128 stands for zero in the data rows.
Here are some points, one per row:
[192 119 167  97 140 124 111 184 129 126  58 185 130 129  54 125 101 110
 155 152 160 198 156  98 142  80 130 115 133 166 143 151]
[ 95 187 109 123 128 114 135  99 113 154 154 138  77 161 100 109 108 102
 114 145 185  96 119 159 108  94 144 147 156 124 106 136]
[126  55  91 168 161 119 101 119  82  63 106  78 132 105  97 140 155 138
 137  70 138 153 112 133 147 142 138 186 100 151  80 128]
[104 118 152 139 129 169 126 139  93 136  76 124 137 136 178 104 101 109
 181  77 171 134 121 125 115  89 130 132 122  93 109 140]
[115 104 140 114  71  32 131  89  93 160 137 106  97  97 117 170  83  97
  93 132 161 116 121 127 172 167  61 184 119  93  91 161]
[125 103 102 132 113 184  89 135 122 127 152  95 139 102  69 138  84 132
 137 141 119  97 141  96 111 128 106  89 183 101 142 100]
[118  99 114 186  89 106 111 102 120 119  72 172 144 129 166 112  74 137
 165 142 121 100 176  90  93 110  93 131 121 192 148 139]
[155 147 107  88  92  94  69 148 108 139 135  80  97  91 161  52 122 144
 172 126 123 150  77  99  90 155 130 107 114 164 165 163]
[ 97  99 133 167 158  86 132 166  94 133 157 123 133 127 103 117 126  96
 113 190 110  89 107 116 131 111 114 135 147 137 212 161]
[ 87 153 155 141  87 128 166 169 178 127  98  91 131  96 116 205 121 136
 141  75  82 155  73 127 151  97 174 128  96 135 100 121]
[102  88 135 169 158 118 133 167 145  92 112 173 115 122 180 106 178 107
 172  97 162 152  77 142 183 101  57  80 113 146 122  68]
[143 149 129 215 154 160 148 147  91  85 124 146 141  60 174 135 142 112
 115 198 114 151 221 136 123 214 104 104 117 143 163 140]
[ 83  91 128 147  78 119 148 147 106 146 108 154 207 137 163 111 129 137
 129 134 181 147 149  80 107 116 151 215 156 138  55 172]
[151  60 148  99 145 119 152 117 101 141 114 149 217 195 123 127 102 137
 112 123 105 135 114 169 116 167 121 124 171 138  95  76]
[114 140 174 152 151 139 130 136 130 216 141 160 133 105 101 122 188 137
 197 113 126  95  94 182 144 174  97  81 140 157  87 194]
[174 101 136  97 127 138 103 120 105 137 183  59 172 146 112 111 202 122
 118 186 154 136 158 167 135  84 145  57 132 196  60 189]
[172 193  98  55 181 156 126 116 176 132 128 191 158  97 129 107  80 142
 141 177 113 103 104 115 131 118  79 187 121 174 116 112]
[110 115 130 143 119 136 137 152 159 114 121 151  82  81 117 127  60 175
 129 159 113 201 197 124 132 127 135 118  99  94  88 122]
[ 97 113  72  79  96 170 140 132 124 121  88 127 111 112  72 139 156  21
 163 145 102 140 147 121  78 111 136 125 162 113 118 121]
[125 108 133 124 160 107 109 124 102 127  95 168  89 223 135 131 168 164
 145 142  66 170 154 126  91 151 111  97 116 109 156 198]
[141  91 129 117 108 135 133 188  94 144 126 179 100 124 124  80 116  49
  81 103 150 140 117 158 134 127 153 110 101 155 154 130]
[188 119  64 107 124  69 169 154 169 206 200 133 112 139 155 195 183 131
 132 114 152 165 183 134 109 104  85 125 132 127 132 112]
[125 123 187 165  92  50 135 160 151  92 135 122  65 128 122 139 176 126
 120 156 126 135 114  51 111 111 136  88 142 152 107  68]
[ 37 155 143 115 173 175 117 110 160 168 126  83 110 116 179 108 150 132
  93 159 123 144 177 126  93  79 119 133 126 133 108 117]
[126 104  57 121 151 151 131 147 101 135  99  50 131 145 130 211 145 142
 124 156 139  78 168  79 205 125  97 145  84 180 159 115]
[111 124 108 138 114  78 103 107 131 139 111 154  77 140 153 179 120 138
 104  88 131  88 152 210  61 114 130 136 176 195 151 151]
[173 167 105 112 140 111 176 158 174 162  69 114 173  72 150  77 121 119
  79  93 120 105 105  84 152 137 102  84 110 104  81 193]
[161 107 120 141 105 122 139  79 114 145  93 148  73 119 137 132 124 151
 136  89 143 102 156 158 133  86 143 137 143 162 129 133]
[107 175  71 152 132 112  62 181 150 119 132 157 160 203 100 163 134 127
 154 115 159  90  83 129 126 179 168 132  93 128 111 111]
[104 103 133  64 232 142 101 108 176  95 132 172 129 109 133 180 114 105
  84  89 167 116 132 143 128 101 128 121 124 132 121 113]
[133 172 106 135 134 106  87 187  84 122 127 135 109  51  94 131 171 150
 118  93 171 170 142 138 116  92 140 183 159  53 173 111]
[122 111 139 113 128 168 104 152 159 135 159 181 143 125  90 111 127  96
 109 113 103 101 159 131 122 108 128 144 115 156 147  89]
[ 91 129 155  53 123 104 151 145 122  95 149 134 140 160 158 161 103  94
  84 125 104 124 150 149 141 167 131 111  95 124 122 128]
[160 102 169  95 109 197 101 191  83 104 177  99  83 150 130 110  64 169
 121  96 108  89 117 112 135 140  95 105 140  88 145 166]
[184  92 171 130  94 150 114 118 140 151 117 131 104 100 109 151 142 129
  80 114 117 161  97  80 132 118 160 113 169 114 152 139]
[119 133 171 138 191  76 134 172 121 123 167 105 122 115 123 151  83 126
 149 198 131 118  99 126  82  96 106 110 162  89  85  82]
[138 114  81 129 129 105 177 131 126 133 135 142  71 180 151  99  71 124
 160 118  58 163 111 112 102 162 168 119 138 150  65 107]
[105 140 121 138 100 135 154 142 144 105 141  87 163  81 129 145  88 151
  73 126 142 149 100 139  61 151 154 102 102 190 146 103]
[151 168 169 112  92 187  98 155 145  89 168 103 110 190 206 137 162  73
  81 127  82 155  95 138 163 118  52 179 168 113 101 135]
[150 176 106 186 107 154 152 141  87 104 158 187 149 116 133 120 133 135
 125  84  89 119 165 185 133  96 112 123 129  70  93 124]
[159 166 155 129  94 160  97 126 115 136 148 139 133 107 127 121 160 178
 147 166 139  91 153 187 148 141 125 109 128 128  85  73]
[125 139 126  76 163 125 122  95 121  53 137 141 138 130 151 137 150 127
  99 101  92 141 164 130 125  91 195  97 119  82 120 160]
[125 118  92 186 138 155 133  74 182 118 120  93 145 160 101  72 114 126
 154 138 122 194 106 125  56 127  47 151 137  91 135 111]
[169 105 161 123 135 106 162  69 110 107 137 104 138 129  81 152 130 108
 111  76 141  61 126 124  63 130  58 103  83  67 139 110]
[146 137  66 128  81  89  76  88 153 115  77 153 171 133 127 123 142 117
  84 151 142 131 117 132 159 147 104  52 103  81 139  77]
[148 142  56 108 125 144 167 136 160  59 139  97  79 168 110 127 130 152
 153 136 156 139 134 110 178 148 121 110 151 152 128 140]
[139 132 183 152  69 166  98 105 152  62 131 170 111 146 129 191 130 148
 126 168 135  56 110  92  85 129 156 139  93 115  87 158]
[106 136 128 102 122 144 149 114  77 150 118  73 169 137 135 103 122 161
 118 123 114  86 139 143 126  82 158 140 116 124 168 109]
[126 136  84 113 119 163 103 119 127 142 151 129 114 121 139 133  83  76
 182 166 171 145 102 140 148 139 162 121  71 112 117 109]
[136 208 120 120 176  97 185 122 101 118 106 142  75 152  98 108 146 176
 124 118 138 120 119 113  93 122 154 109 119 142 137 123]
[127  91 171  92 122  76  86  77 144 134 182 132 155  86 116 118 141 154
 120 139 104 197 120 185 148 183 156 183 110 116 118 120]
[125 146 103 167 135 141 118 136 165 153  49 113 108 152 142 141 149 163
  51 179  95 133  83 134 112 131 153 147 187 132 137 145]
[144 115  94 176 137 132  85 160 145 148 111 111  94 150  75  96 134 146
  66 129  77  95 144 151 128  75  94 171  50 140  82 150]
[130 122 188  92 147  95 125 118 147 124  90 112 130 145  81  88 128 123
  92 134 123 138 139 145 149 178 133 152 103 133 180 158]
[189 141 134 176 112 177 148 112 167 166 146 123 108 121 134 189 112  79
 172 133 101 151 106 194 116 156 149 178  67 132 190 157]
[211 113 125 200 187 124 161  81 136 127 142 117 143  95 127  98 145 110
 105 106  75 106  98 106 174 106 205 128 153 146 104 112]
[111 114 163 151 180 150 176 137 150 132 111 117  99 155 165 114 135 167
 132 132 221 104 151 127 143 192 154 125  94  73 158 133]
[101 216 220 127 111  87 120  76 123 122 125 109 159 152  92 118  90 134
 163 131 112 133 158 124 207  74  96 151  93 156 129 110]
[ 84  53  90 103 126 127 115 125 114 130 199 173  93  89 175  84 118 190
 132 131  87 100 101  99 152 115 131 137  76 152 141 122]
[101 133 147 128  64 171 156 139 199 173 123 133 114 124 135  70 144 108
  85  70 187  99 157 107 135 160 114 113 121 134 135 111]
[144 127 128 153 147  83  99 117 224  70 179  63 170 146 146 100  59 113
 150  88 182 128 178 163 142 129 140 133 199 133 135 190]
[108 111 132 153 141 141 175 141 128 113 155 162 156 100 129 136 112 165
  90 161 157 112  62 156 140 134 129 138 192 161 157 104]
[108 137 113 129 118 129 129 128 106 141 135 114 161 158 125 133 109 214
 122 102 125 173  67 174 147  97  98  94 106 103 164 123]
[106 132 131 126 181 131 140 113 141 159 166 116 141  91 125 145 153 112
 185 107 119 135 107  59  63 124 125 131  65 123 120 171]
[126  94 147  98 133 157 230 128 137 124 153 143 124 155  79 138 169 145
 149 150 138 122 141  97 151 163 126 179 153 124 121 127]
[172 136 144 116 136 141 140 131  67 138  99 122 148 142 208 171 110 114
 107 184 194 174  65 126 111  80 126 137  90 111 132 155]
[112 135 100 120 100 125 159  92  89 174 155 136 105 149 110  76 141 127
  93 167 132 149 153 106 156 141 169 150 117  91 106  84]
[136  81 167 110 160 111  79 103 157 185  67  89 131 137 184 120 129  94
 155 151  80  81 131 147 131 150 163 126 139  64 137  64]
Along one direction, these points spread out more than along any other. Where along it does each point below lie, from 0 to 99? The average is 50, and the first point in the table lies past the average. One standard deviation of the points above along it is 16.
[159 179 159 137 162 141  52 120  69 106 123 113 122 127 133  97 169 111
 119  83 163 130 132  82  82 207 130 160 134 173 100  71] 51
[120 115 143  50  85 153 162  92 141  76  79 111 128  92 116 128 186 176
 178 129 126 133 102 178 101 138  91 158 151 153 156 112] 44
[136 151 121 115  96  77 145 134 151 101 160 145 166 137 197 101 184 110
 161 120  92  95 144  76 128  90 141 169 147 114 208 115] 52
[149 146 107 143  78 138 183  76  88  96 136 114 147 124 126 104 116  91
 146 127 145 139 131 145 111 116 166  62 111 129 159 120] 57
[158 153 143 108 162 129 116 128  85 189 114 102 106 129 162 186  61 135
 159  78 114 137 169 105 172 158 132 130 188 150 134  73] 43
[109 111 128 179 147 134 124 141 158 106 125 138  90 161  95  83 130  98
 165 161 148 110 110 139 165  92 177 139 132 107 168 147] 63
[ 49 106 156 117 118 142  96  82 123 151 128 106 105 108 114 153 135 112
 130 129 109 143 128 135 173 128 126  65 184 147 124 133] 38
[151 116 104 126  96 144  69 115 165 153 130 160 176 119 129 169 144 205
 157 127 148 129 151  77 125 125 171 110 148  72 132 153] 54
[ 76 174  83 152 145 150 114  45  82 133 143 180 125 114 114 144 127  98
 107 112 115 154  80  64 171 154 101 112 182 129 142 192] 60
[ 76 156 139 150 119 136 130 187 110 169 156 132 210 173  83 141 126 119
 116  76  92 163 163 108 111 139 144 117 113 153 162 119] 51
[104 142 104  87 129  79 149 194 101  97  87  99 160  82 121 133 137 109
 174 150  79  58 131 188 148 173 128 139 160  87  86 154] 38
